Each row has a name. Each piece below is followed by the name of the row it came from. Each question is about the rows just above it.

vifo: [ 1.05  0.66  0.94  0.56  0.45 -0.07 -1.23 -1.63  0.77 -1.58  0.48 -1.64]
mida: [-5.30 -3.35 -4.62 -2.75 -3.90 -2.60  4.54  8.05 -3.80  7.47 -2.09  8.30]
zozer: [1.22 0.84 1.05 0.70 1.18 0.99 0.78 0.40 0.91 0.49 0.57 0.23]
Saz: [-3.67 -6.25  2.58  0.07  1.33  2.07 -2.01 -3.93  0.25 -3.62 -0.27 -3.80]
Riv: [ 2.03  1.26 -0.26 -3.68 -6.25  2.58 -5.72 -1.96  1.41 -1.77  0.86 -2.15]
duf: [1.25 0.88 1.06 0.71 1.29 1.01 1.59 1.84 0.93 1.79 0.56 1.76]
Lisef: [ 1.50  0.98  1.37  0.87  0.20 -0.91 -1.50 -1.52  1.14 -1.55  0.85 -1.57]
Fali: [ 3.38  2.20  3.06  2.00  1.26 -0.26 -3.68 -6.25  2.58 -5.72  1.94 -6.91]
q: [ 2.00  1.26 -0.26 -3.68 -6.25  2.58 -5.72]
Fali
Where do [ 2.03  1.26 -0.26 -3.68 -6.25  2.58 -5.72 -1.96  1.41 -1.77  0.86 -2.15] appear?
Riv
q: [ 1.05  0.66  0.94  0.56  0.45 -0.07 -1.23 -1.63  0.77 -1.58  0.48]
vifo
[ 3.38  2.20  3.06  2.00  1.26 -0.26 -3.68 -6.25  2.58 -5.72  1.94 -6.91] is in which row?
Fali
q: [ 1.05  0.66  0.94  0.56  0.45 -0.07]
vifo
q: [4.54 8.05]
mida
Where do [ 0.66  0.94  0.56  0.45 -0.07 -1.23] appear?
vifo

zadun: [ 4.17  0.98  0.93  3.09  0.60  1.59  3.70  0.28 -0.07  2.79 -2.46  3.52
 -1.81 -3.07  8.31 -3.18 -3.06 -6.91  0.03 -1.50 -5.66 -4.62]
Vak: [ 2.73 -0.46  2.36  0.49  0.65  1.72  4.12 -0.81 -0.89  2.73 -1.24  1.52
 -2.76  0.31  8.31 -1.84 -2.32 -6.91  0.32 -1.12 -3.43 -1.00]
Vef: [ 3.00  0.70  1.12  2.93 -1.27 -0.17  3.67  2.41 -1.11  0.63 -2.39  3.21
 -2.15 -1.63  8.31 -3.37 -2.37 -6.91 -1.95 -2.62 -4.23 -4.18]
sipu: [ 1.52 -2.76  0.31  8.31 -1.84 -2.32 -6.93  0.32 -1.12 -3.43 -0.52 -0.24
  0.32 -0.24  8.31  2.61  0.25 -6.91 -1.68  1.38 -0.82  2.92]
vas: [ 0.87 -5.29  0.43 -2.47 -1.10 -2.17  4.72 -1.97 -5.12  0.01 -0.65 -2.57
 -4.56  0.27  8.31 -1.39  3.17 -6.91 -1.02 -4.29  0.43  1.76]
nak: [ 3.61 -2.17 -1.11 -0.68 -0.84 -1.28  2.26  4.06 -1.98 -0.93 -0.77  2.14
 -2.05 -2.13  8.31 -1.82 -0.75 -6.91 -2.88 -1.32 -1.61 -2.09]
Tezem: [-0.84 -2.17 -1.28 -1.11 -0.68  2.26  3.61  0.74 -2.63  0.22 -1.83  0.06
 -3.41  0.23  8.31 -0.39 -1.89 -6.91 -1.12 -2.59 -2.76 -0.31]
Dek: [ 1.39 -3.06  3.44 -1.25 -0.69  3.57  1.42 -0.81  0.06  3.89 -1.08  2.08
 -4.27  4.41  8.31 -2.14 -7.48 -6.91  1.83  1.66 -4.66  4.16]
Led: [ 3.58 -4.04 -2.40  0.22 -0.38 -0.56  4.70 -5.14 -5.85 -1.85 -1.31  0.22
 -4.04 -2.49  8.31 -0.79  4.94 -6.91 -1.48 -0.57  0.11  0.00]
Fisi: [ 2.43 -0.56  1.43  4.47 -0.82  0.00  1.97 -2.33 -3.22  2.62 -4.25  2.67
 -1.94 -3.21  8.31 -6.12 -3.72 -6.91  1.86 -2.70 -8.21  0.69]
Kag: [ 6.07 -6.23 -0.58 -1.27 -0.76  1.83  3.89 -6.18 -3.27  1.58 -0.38  1.75
 -6.04  3.38  8.31 -2.23 -1.04 -6.91  0.80  2.95 -1.14  4.94]
q: [ 1.52 -2.76  0.31  8.31 -1.84 -2.32 -6.91  0.32 -1.12 -3.43]
Vak
Where do [ 3.61 -2.17 -1.11 -0.68 -0.84 -1.28  2.26] appear?
nak
The row with [ 0.31  8.31 -1.84 -2.32 -6.91] is
Vak
Which row holds [ 3.89 -6.18 -3.27  1.58 -0.38  1.75 -6.04  3.38  8.31]?
Kag
Where do [-0.81  0.06  3.89 -1.08] appear?
Dek
q: [ 4.47 -0.82]
Fisi
q: [-1.10 -2.17  4.72]
vas

Loz: [ 0.42 -8.05 -1.52 -3.66]
big: [ 0.18  0.44 -0.85 -4.52]
Taka: [-0.26 -0.06  0.42 -8.07]
q: [-0.06  0.42 -8.07]
Taka
q: [ 0.42 -8.07]
Taka

komas: [ 0.27  4.65  0.63 -1.79  0.21  2.74  0.62 -3.56 -0.29 -0.89  4.60]
gub: [-2.88  1.88 -2.49 -1.79  0.17  2.69  0.59 -3.50 -0.27 -0.88  4.51]
fidi: [-0.08  4.85  1.20 -1.75  0.75  2.48  1.00 -4.23 -0.81 -0.83  4.89]
Nudul: [-1.51  2.25  6.93  2.53  5.19 -1.03  4.48 -1.21 -2.37  2.18  2.97]
Neved: [ 0.02  4.87  1.03 -1.80  0.56  2.61  0.88 -4.04 -0.65 -0.87  4.87]
pir: [ 4.08 -1.65 -2.84  1.97 -2.45  2.35 -1.43  7.97  5.63  1.59 -2.40]
gizam: [ 4.05 -1.55 -2.88  1.85 -1.47 -2.51  2.37  7.78  5.57  1.52 -2.30]
gome: [ 4.05 -1.59 -2.88  1.88 -2.51  2.37 -1.47  7.84  5.58  1.53 -2.34]
q: [-2.49 -1.79  0.17  2.69  0.59 -3.50 -0.27]
gub
Which row holds [ 2.35 -1.43  7.97  5.63  1.59]?
pir
q: [ 2.25  6.93  2.53  5.19 -1.03  4.48 -1.21 -2.37  2.18  2.97]
Nudul
Where do [-2.88  1.88 -2.51] appear?
gome
q: [-2.51  2.37 -1.47]
gome
q: [ 1.20 -1.75  0.75  2.48]
fidi

vinu: [-3.05  6.79 -6.45 -6.44 -3.05 -6.46  7.11 -7.33]
vig: [ 7.03  7.11  6.59 -3.05  6.80 -6.45 -6.44 -6.51]
vek: [ 7.03  7.11  6.59 -3.05  6.80 -6.45 -6.46 -6.54]
Vili: [5.97 6.22 6.45 4.38 5.50 5.02 5.42 5.32]
Which row holds [ 7.03  7.11  6.59 -3.05  6.80 -6.45 -6.46]?
vek
Where do [-3.05  6.80 -6.45 -6.44] appear?
vig

